(in the rows, 128 means zero)
M: 4 groups of rows, each row roughly a mix of its group's hidden directions
M (137 x 10)
[[144 148  82 113 144 149 121 107  66 154]
 [134  75 134 115  74  87 146 102 135 125]
 [ 91  99  88 111 156 120  93 147 168 152]
 [142 131  69 126 157  74 144 142 100 137]
 [132 163 158 158 134 156  65 109 103 123]
 [ 97 121 119 138 128  89 157  99 181  90]
 [101 156 105  75 133 157 111 120  77 123]
 [131 137  97  80 146 141 148 127  67 156]
 [ 73 130 134 129 108 125 150 139 184  89]
 [ 76 145 157 107 121 146 111 189 135 128]
 [132 158 150 170 124 138 148 112 181  83]
 [ 93  60 142 115 119  93 112 156 115 131]
 [ 97 128 126  97 130  67 175 118 150 112]
 [158 149 137 152 142 186  96 101 100 104]
 [111 170 113 145 155 138  99  86 153  82]
 [175 158 142 144 105 159 173 117  88 122]
 [ 87 157 145 169 115 147 109 148 163  86]
 [ 87 163 121 119 144 135 125 140 181  79]
 [107 166 145 119 126 184 127 185 118 134]
 [119 105 103 116 141  63  99 104 159 151]
 [170 138 172 138 122 141 118  91  73 135]
 [101 163 128 150  72 177 135 128 121 101]
 [107 158 162 169 126 148 140 123 174  85]
 [131 131 106  77 118 129 130  69 119  83]
 [ 99 163 121 172 134 165  92 117 171 124]
 [129 108 106  95 135 125 124 150  70 181]
 [123 136 108 187 104 140 179 161 116 141]
 [147  78 141 162 133  84 117 117 176 119]
 [148 126 183 174 119 138 148 127 178 126]
 [153 119 126 117 158  96  96 146  92 185]
 [116 137 108  63 148 116 128 157  80 143]
 [ 85 164 130 113 155 169 109 135 174 108]
 [ 92  99  98 108 141  73 115 108 161 107]
 [124 101  81  72 145 139 142 125 130 173]
 [163 106 113 136 148 127 110  52 143 134]
 [165 115 102 109 138  83 134  65 127 130]
 [173 105 124 145 113 128 161 116  81 176]
 [ 75 151 127  94 125 137 173 136 155  91]
 [119  84  70 113 117 118 158 139 158 160]
 [187 113 144 125 139 120 148 109  88 175]
 [129 168 167  92 110 140  89 154  88 121]
 [154 125 132  77 110 159 153 105  73 129]
 [ 89 162 120 145 133 136 139 148 184  83]
 [183 137 131 169 144 133 111  93 115 172]
 [145 139  95 156 148 141 175  80 139  94]
 [136 115 109  82 147 124 127 140  72 176]
 [149  91 100  86 146 117 108  74 103 134]
 [162 157 149 143 136 142 164  83 164  93]
 [109 129 138  82 169 119  92  98 118  82]
 [117 109  84 154 150  94 125 137 184 153]
 [145 113 122 102 130 116 117 169  64 166]
 [152 109  98 128 148  96 143  58 132 110]
 [ 92 124 141 117 152 110 137 140 199  97]
 [153  97 111 117 137 105  98 149 106 193]
 [ 94 160 142  56 148 142 136 138 119 111]
 [151  82 150 187 126 100 103 124 152 117]
 [ 88  81 150 100 108 114 122 181 115 126]
 [157 139 195 158 125 108 140 106 140  93]
 [113 104 120 153 102 123 135 110 206 120]
 [148 155  93 161 138 155 179  99 152 105]
 [100 121  91 140 156 134 164 114 178  88]
 [115 143 169 101 159 149  63 132 114 140]
 [157 116 179 193 102 132 118 129 127 120]
 [145 125  82 157 117 140 185 110 169 125]
 [158  90 125 101 137  83 118 141  90 171]
 [152  74 116 125 121  67 129 149 135 157]
 [161  99 141  85 153  94 101  92  95 130]
 [ 95 159 156 119 150 123  87 141 164  82]
 [ 94 141 166  94 114 116 129 190 112 148]
 [178 127 118 182 136  99 152  90 143 133]
 [154 152 148 198 146 154 139 155 113 140]
 [143 107  81 126 138  96 182  93 151 122]
 [ 96 161 155 141 127 169  89 131 112  81]
 [172 117 100 146 137  98 132  60 131 130]
 [146 122  97 170 159 105 119  76 159 109]
 [156  98 156  99 123 111  78  94  91 140]
 [116 127  76 131 135 113 172 100 179 112]
 [115 178 127 162 131 189 127 122 149 101]
 [165 104 126 116 130  64 135 110  98 164]
 [161 148 141 100 128 167 132 137  63 149]
 [ 99 164 136 144 136 188 132 142 142  81]
 [ 88 112  96 132 141  94 143 122 193 120]
 [151 153 158  77 109 134 140 158  77 123]
 [109 148 126  82 130 173 101 129  72 131]
 [126  77  95 111 121  84 179 123 143 135]
 [158  89 111 136 124  73 126  96 121 172]
 [174 100 125 164 119  81 146  97 157 139]
 [122 149 119 176 160 141 117  83 154  84]
 [154  97 133 145 125  61 136 168 116 152]
 [178 120 180 129 138  90 102 116  94 133]
 [116 190 144 108 137 175 122 155 139  98]
 [158 146 146 187 130 110 155  94 159 106]
 [152 173 140 155 162 174 102 141  95 131]
 [153  97  93 120 165  96  95  92 118 158]
 [121 147 143  59 139 133 119 135  73 126]
 [159 125 112  69 155  86 151 117  97 133]
 [100 145 168 101 114 159 108 179 103 104]
 [ 93 146  79  69 159 124 144 134 141 132]
 [ 92 105 133 152 126  83  98 159 177 139]
 [163 103  85 181 137 132 118  96 131 158]
 [ 98 136 180 110  88 172 123 162 123 123]
 [152 159 120 125 143 171 129 119  64 158]
 [146 174 112 140 103 109  82  80 127 150]
 [150 154 126 105 118 152 143 137  60 165]
 [184 119 133 125 102 122 161 122  83 168]
 [154 155 118  72 158 138 159  88 105 123]
 [171 132 149 160 129  75 150  91 138 103]
 [124 154 154  74 133 161 124 142  74 140]
 [126 138 148 134 122 130 100 147  46 143]
 [137 128 164  74 104 126 138 140  69 142]
 [150 125 166  94 113 103 128 142  66 156]
 [131 173 116 145 149 164 170 100 137  85]
 [106 144 109  51 128 116 135 140  92 129]
 [179 101 116 119 144 104 108  88  84 148]
 [161 128 113 147 157  93 111  62 112 121]
 [130 157 139 155 129  89 157 142 160  70]
 [105 142 175 159 110 122 134 134 168  75]
 [136 145  97 165 155 160 168 105 173 119]
 [ 73 141 143 133 134 157  88 165 164 114]
 [160  83 134 102 113  94 157 146  95 165]
 [117 123 116 130 116 165 136  76 150  68]
 [165 142 166 182 136 158 151 128 130 164]
 [133 115 120 136 137 161 185 169 166 158]
 [ 79 125  90 121 135 151 141 150 187 118]
 [175 109 121 154 112 104 124 100 111 187]
 [117 163 141  99 137 135 102 125  56 109]
 [177 150 166 140 124 121 143  79 107  95]
 [131 122 112 180 115 102 166 147 183 134]
 [153  93 111 116 110  66 127 103 112 165]
 [147 146 160 167  95 186 113 153 112 119]
 [ 94 111 128 107 126 146  78 111 187 112]
 [141  95 121  77 113  89 175 149 108 133]
 [105  99  81  78 132 120 120 149 102 165]
 [ 89 135 109  53 119 131 134 156 116 137]
 [130 105 141 111  58 122 180 130 127 125]
 [153  88 107 109 110  96 186 133 124 159]
 [ 91 110 129 160 116 103  97 181 166 124]]
which group is each row in? (one row of each group first)
[ 89 141 145 122 118 110 140 126 185  75]
Q
[ 84 114  97 122 135 162 115 170 141 176]
R
[156 138 162  97 110 149 128 135  59 140]
A
[135 102 129 149 199 108  98 114 157 142]
L

[148  90 132 187 120  94 132 165 152 143]
Q
[114 127 107 120 169 133 113  73 175 100]
Q
[154 151  86 112 171 179 132 110 104 138]
A
[172 149 135 110 165 126 150 132  76 164]
Q
[ 73 135 140 107 138  85 133 175 157 138]
A
[ 93 121 139 132  75 129 162 169 168 124]
A
[121 167  98 116 155 191 162 126 132 110]
A
[139 113 130 114 171 102  66 102  98 142]
A
[112  69 140 112  87 104  94 123 161 119]
Q
[125 145 125  60 154 116 159 122  85 137]
A
[139 132 110  81 143 146 134 115  64 163]
R
[165 165 120 174 154 126 173  99 145 135]
Q
